In the data rows, 500 means zero.
Here is a table of points, one per row:
[536 580 756 578 356 586 762 510 749 734 833 534 281 664 454 318 645 720 150 536 519 511 416 587
 390 658 393 738 621 520 296 542 567 679 433 532 829 498 579 468 668 712 556 583 284 831 518 653
 420 274 353 561 293 454 425 421 461 592 340 536 531]
[467 468 476 660 513 655 385 631 628 496 480 572 545 352 385 486 691 368 594 219 760 561 453 357
 571 683 180 466 561 596 387 311 607 695 680 339 459 194 273 621 539 584 552 821 527 383 848 575
 554 474 891 642 510 271 483 628 810 353 466 485 581]
[599 389 257 637 214 510 161 515 212 683 523 567 531 230 459 779 400 605 348 229 424 687 546 581
 578 399 545 771 774 558 775 604 542 824 575 315 639 434 703 659 737 393 469 319 712 490 628 478
 713 422 453 332 539 692 545 588 685 663 536 649 445]
[322 206 398 616 405 588 365 818 467 705 420 585 342 313 485 443 542 490 542 364 542 807 123 656
 549 478 539 287 686 619 421 579 510 463 466 577 268 304 418 168 951 146 579 402 407 406 524 689
 709 410 388 543 631 487 508 386 491 594 411 373 553]
[706 527 518 491 263 958 561 825 490 529 680 322 561 607 389 338 655 488 512 584 580 643 722 304
 731 486 599 730 291 630 441 470 269 541 413 345 719 438 611 456 493 413 370 460 557 453 216 426
 478 304 281 531 372 608 433 508 706 573 497 300 390]
[287 443 204 418 476 473 433 718 545 454 373 387 417 561 394 336 543 649 287 524 247 448 428 330
 377 146 812 442 302 606 376 203 544 566 391 541 747 537 529 541 414 681 610 421 611 534 593 462
 293 548 494 806 367 339 372 397 764 486 611 477 195]
[645 343 752 828 549 173 705 388 568 237 567 506 672 404 650 516 404 603 664 394 492 393 182 667
 385 524 632 725 210 474 716 253 471 557 561 515 738 523 395 469 548 281 612 684 619 433 445 398
 524 496 377 615 494 574 484 459 490 172 429 588 588]
[565 414 689 191 152 422 479 476 475 608 530 427 602 722 369 513 802 494 454 655 609 317 419 560
 230 403 685 572 203 484 219 525 396 501 567 239 383 600 403 623 491 317 372 462 574 445 542 615
 583 541 725 280 603 520 489 791 488 624 183 783 411]
[343 602 485 574 690 683 491 336 362 390 623 503 710 406 493 701 380 484 596 549 421 464 288 631
 372 597 473 510 392 482 533 483 546 562 220 808 631 477 357 451 479 718 415 554 684 401 579 325
 485 211 775 742 451 639 296 703 185 634 272 367 370]
[629 713 521 481 561 682 537 311 451 402 231 525 589 706 487 432 301 786 620 708 600 358 400 573
 545 412 491 651 364 559 692 382 693 753 581 638 216 514 549 348 419 510 365 505 395 628 501 953
 611 332 781 520 484 549 785 338 626 219 776 380 674]
[619 523 381 637 503 478 870 378 142 816 548 410 363 420 360 345 484 755 922 482 557 395 615 668
 302 443 879 528 486 528 341 590 421 619 561 518 484 871 371 647 658 566 578 400 657 368 447 424
 229 573 294 622 520 155 442 477 501 518 487 241 460]
[290 420 363 640 308 461 511 361 735 415 707 546 756 748 327 360 344 617 540 249 443 677 731 499
 538 515 471 251 289 364 497 700 594 484 462 407 293 540 815 356 544 478 423 471 655 642 274 429
 468 373 742 433 623 409 431 440 452 461 623 572 567]
[693 353 368 403 629 698 551 459 497 449 575 553 415 205 441 777 601 806 310 680 559 407 548 230
 540 588 568 255 394 535 472 522 779 393 520 596 753 454 563 501 646 502 743 551 539 356 287 685
 614 522 648 467 611 661 705 484 651 567 274 726 326]
[645 528 421 591 418 344 541 273 388 376 430 641 595 600 287 781 685 468 507 588 375 467 635 657
 502 474 581 241 557 459 562 590 373 491 395 493 479 461 386 448 138 737 526 729 315 516 639 323
 808 382 420 368 261 346 670 284 524 526 421 252 343]
[500 338 342 333 416 455 596 336 630 531 653 459 781 485 638 519 327 558 530 790 568 430 506 508
 900 405 299 601 743 573 524 431 306 494 463 515 560 464 405 285 790 613 573 254 317 442 606 423
 336 681 402 398 388 392 325 783 584 301 554 449 283]
[321 603 558 483 555 286 774 569 290 215 618 404 472 342 550 561 727 79 316 498 585 642 345 426
 497 660 759 630 417 753 333 614 669 541 554 762 315 557 685 502 477 608 495 324 372 552 333 484
 643 651 512 640 447 515 337 737 635 626 728 475 252]
[454 488 270 587 498 308 655 739 247 359 294 555 369 480 481 466 373 614 409 743 756 487 496 519
 393 590 405 538 536 633 219 714 579 578 298 527 835 436 534 551 393 191 588 528 697 299 719 365
 366 398 533 345 389 390 550 638 180 588 794 456 521]
[291 531 693 606 234 393 535 674 356 623 347 642 603 438 669 588 511 642 435 617 268 491 475 541
 685 709 508 468 243 396 713 387 577 536 483 432 322 692 409 582 707 725 597 731 310 594 432 538
 88 386 478 591 526 502 775 475 564 640 623 631 518]
[449 676 317 514 616 388 613 471 413 491 622 411 201 695 465 484 574 374 243 408 374 379 454 438
 629 384 205 358 494 626 519 501 458 554 759 290 482 786 210 382 546 576 623 440 562 327 554 497
 578 173 482 386 328 938 485 540 417 490 499 642 486]
[512 339 483 580 796 451 449 557 567 525 527 310 362 406 507 486 552 421 817 548 429 623 531 273
 111 664 343 730 662 439 743 310 440 425 653 561 325 505 626 350 397 555 609 656 554 897 636 632
 538 618 588 317 248 602 638 470 268 579 629 558 451]
[583 915 695 478 515 294 398 465 527 628 302 344 522 461 549 345 333 626 427 185 687 647 741 512
 581 435 668 414 571 496 393 575 432 293 556 393 539 462 411 655 428 401 685 518 425 445 528 595
 501 489 516 505 655 479 515 543 215 766 362 339 194]
[532 601 511 525 645 386 467 663 564 780 556 539 553 413 471 550 422 704 568 332 585 644 294 364
 545 537 452 324 151 317 675 404 649 707 358 485 392 556 687 547 396 574 505 480 285 170 648 344
 633 534 385 116 409 484 254 482 550 298 469 553 586]
[376 528 430 530 295 565 319 487 278 562 445 445 492 748 665 507 266 281 319 421 595 458 454 285
 516 580 363 358 499 499 338 503 499 390 473 382 431 463 627 778 569 315 689 709 631 780 384 709
 662 603 296 386 351 500 303 451 500 501 296 204 745]
[491 306 351 483 385 440 338 545 539 671 618 716 439 407 531 346 349 463 607 492 503 487 515 485
 673 851 387 559 497 717 531 419 387 206 271 588 534 452 390 580 92 626 534 426 690 386 325 676
 699 435 496 530 672 399 591 469 501 435 517 795 557]
[631 521 664 582 454 631 510 524 703 355 103 449 253 439 499 588 192 574 307 606 364 524 400 456
 727 385 410 362 381 550 642 744 529 355 590 705 386 693 302 521 354 368 243 374 786 647 593 428
 534 555 516 515 125 191 416 531 367 600 299 631 528]
[379 297 689 721 543 513 339 341 666 630 299 517 472 422 714 660 329 306 557 589 254 481 601 463
 600 285 247 551 301 325 247 450 579 313 672 371 618 446 512 448 485 535 357 546 415 219 479 653
 704 586 685 545 364 539 787 564 415 623 514 444 571]
[377 311 638 241 552 572 387 455 369 190 295 276 669 519 402 532 457 272 599 205 347 572 408 678
 448 523 201 524 573 658 352 579 793 479 638 466 718 731 569 381 493 605 729 156 409 635 623 280
 392 239 454 303 522 494 668 324 741 407 419 537 564]
[668 485 469 411 293 551 420 369 470 444 508 548 536 153 442 118 535 493 619 440 482 233 312 505
 577 253 191 396 658 295 559 740 696 508 533 272 397 438 662 605 238 428 464 699 360 508 306 463
 316 420 455 558 306 792 591 604 686 733 540 505 225]
[707 432 743 518 741 354 617 502 327 438 548 601 518 635 351 396 380 544 322 424 353 361 469 301
 637 543 673 652 523 336 385 189 465 467 382 341 178 383 608 235 444 553 726 461 594 396 442 320
 585 582 751 505 500 361 697 678 656 837 492 445 902]
[617 911 425 811 482 518 478 519 753 479 724 375 352 388 614 732 561 342 467 491 568 499 361 469
 405 401 599 542 554 85 330 522 590 162 472 586 366 469 456 505 463 390 563 441 615 534 633 302
 388 335 480 418 712 458 732 570 576 137 653 494 669]
[346 499 481 298 518 777 510 416 454 422 704 361 351 344 559 568 367 253 437 278 673 422 697 661
 449 375 536 282 359 624 596 592 389 899 351 224 520 481 351 276 342 460 531 568 449 580 622 649
 384 686 492 560 590 293 753 458 445 734 414 553 703]
[569 455 664 233 330 589 515 727 338 410 482 678 454 461 482 264 769 623 410 542 523 476 652 547
 528 443 627 440 749 146 566 397 440 655 631 472 708 723 528 371 566 508 382 437 298 645 449 461
 727 509 521 604 758 297 106 542 356 377 555 656 482]
[486 546 321 539 627 373 367 435 617 428 157 562 108 674 338 358 467 502 530 527 548 735 678 409
 455 529 410 577 630 454 496 619 472 755 479 597 467 488 560 608 391 642 612 600 317 394 255 406
 361 526 452 573 789 578 576 872 667 424 297 169 692]
[544 551 519 550 555 351 336 688 645 262 784 443 432 484 527 378 458 376 681 666 195 410 454 592
 512 755 431 334 661 653 479 427 624 427 518 392 602 507 577 820 628 489 123 435 554 443 700 567
 295 623 510 357 711 626 415 310 648 709 413 381 457]
[506 567 625 123 437 487 820 444 398 548 630 593 654 663 696 564 327 475 305 446 363 753 582 393
 282 522 384 215 591 281 606 753 199 560 563 787 644 430 307 509 410 456 531 612 510 556 404 441
 386 557 700 688 414 569 590 569 700 365 588 617 459]
[662 514 535 603 601 514 187 565 565 573 380 325 314 779 147 638 799 325 605 473 453 472 344 571
 530 461 479 389 413 597 609 397 400 392 411 425 648 505 593 536 621 356 495 434 284 281 278 640
 391 500 679 599 345 259 374 509 327 631 804 508 458]
[470 433 440 546 609 551 688 375 458 615 347 883 516 413 482 237 910 188 446 362 353 283 498 252
 528 380 429 460 365 594 612 484 401 504 261 723 619 382 570 725 668 322 550 193 559 519 703 556
 436 610 410 261 676 501 649 387 275 415 389 408 414]
There is one direction along which these points spread out most. Take the direction at right angles to it along which they spread out most. Then take the direction at right angles to both along which they spread out most. Go by this last direction. For each point below, how far along it does it lie, from 0 to 99? The average is 50, and the first point in the table lies past the average. One standard deviation of the points above along it is 16.
[321 603 558 483 555 286 774 569 290 215 618 404 472 342 550 561 727 79 316 498 585 642 345 426
 497 660 759 630 417 753 333 614 669 541 554 762 315 557 685 502 477 608 495 324 372 552 333 484
 643 651 512 640 447 515 337 737 635 626 728 475 252] ~ 40
[583 915 695 478 515 294 398 465 527 628 302 344 522 461 549 345 333 626 427 185 687 647 741 512
 581 435 668 414 571 496 393 575 432 293 556 393 539 462 411 655 428 401 685 518 425 445 528 595
 501 489 516 505 655 479 515 543 215 766 362 339 194] ~ 45
[693 353 368 403 629 698 551 459 497 449 575 553 415 205 441 777 601 806 310 680 559 407 548 230
 540 588 568 255 394 535 472 522 779 393 520 596 753 454 563 501 646 502 743 551 539 356 287 685
 614 522 648 467 611 661 705 484 651 567 274 726 326] ~ 58
[544 551 519 550 555 351 336 688 645 262 784 443 432 484 527 378 458 376 681 666 195 410 454 592
 512 755 431 334 661 653 479 427 624 427 518 392 602 507 577 820 628 489 123 435 554 443 700 567
 295 623 510 357 711 626 415 310 648 709 413 381 457] ~ 39
[599 389 257 637 214 510 161 515 212 683 523 567 531 230 459 779 400 605 348 229 424 687 546 581
 578 399 545 771 774 558 775 604 542 824 575 315 639 434 703 659 737 393 469 319 712 490 628 478
 713 422 453 332 539 692 545 588 685 663 536 649 445] ~ 54
[668 485 469 411 293 551 420 369 470 444 508 548 536 153 442 118 535 493 619 440 482 233 312 505
 577 253 191 396 658 295 559 740 696 508 533 272 397 438 662 605 238 428 464 699 360 508 306 463
 316 420 455 558 306 792 591 604 686 733 540 505 225] ~ 80
[565 414 689 191 152 422 479 476 475 608 530 427 602 722 369 513 802 494 454 655 609 317 419 560
 230 403 685 572 203 484 219 525 396 501 567 239 383 600 403 623 491 317 372 462 574 445 542 615
 583 541 725 280 603 520 489 791 488 624 183 783 411] ~ 64
[290 420 363 640 308 461 511 361 735 415 707 546 756 748 327 360 344 617 540 249 443 677 731 499
 538 515 471 251 289 364 497 700 594 484 462 407 293 540 815 356 544 478 423 471 655 642 274 429
 468 373 742 433 623 409 431 440 452 461 623 572 567] ~ 67
[491 306 351 483 385 440 338 545 539 671 618 716 439 407 531 346 349 463 607 492 503 487 515 485
 673 851 387 559 497 717 531 419 387 206 271 588 534 452 390 580 92 626 534 426 690 386 325 676
 699 435 496 530 672 399 591 469 501 435 517 795 557] ~ 45
[532 601 511 525 645 386 467 663 564 780 556 539 553 413 471 550 422 704 568 332 585 644 294 364
 545 537 452 324 151 317 675 404 649 707 358 485 392 556 687 547 396 574 505 480 285 170 648 344
 633 534 385 116 409 484 254 482 550 298 469 553 586] ~ 38
[662 514 535 603 601 514 187 565 565 573 380 325 314 779 147 638 799 325 605 473 453 472 344 571
 530 461 479 389 413 597 609 397 400 392 411 425 648 505 593 536 621 356 495 434 284 281 278 640
 391 500 679 599 345 259 374 509 327 631 804 508 458] ~ 34
[343 602 485 574 690 683 491 336 362 390 623 503 710 406 493 701 380 484 596 549 421 464 288 631
 372 597 473 510 392 482 533 483 546 562 220 808 631 477 357 451 479 718 415 554 684 401 579 325
 485 211 775 742 451 639 296 703 185 634 272 367 370] ~ 35
[291 531 693 606 234 393 535 674 356 623 347 642 603 438 669 588 511 642 435 617 268 491 475 541
 685 709 508 468 243 396 713 387 577 536 483 432 322 692 409 582 707 725 597 731 310 594 432 538
 88 386 478 591 526 502 775 475 564 640 623 631 518] ~ 65
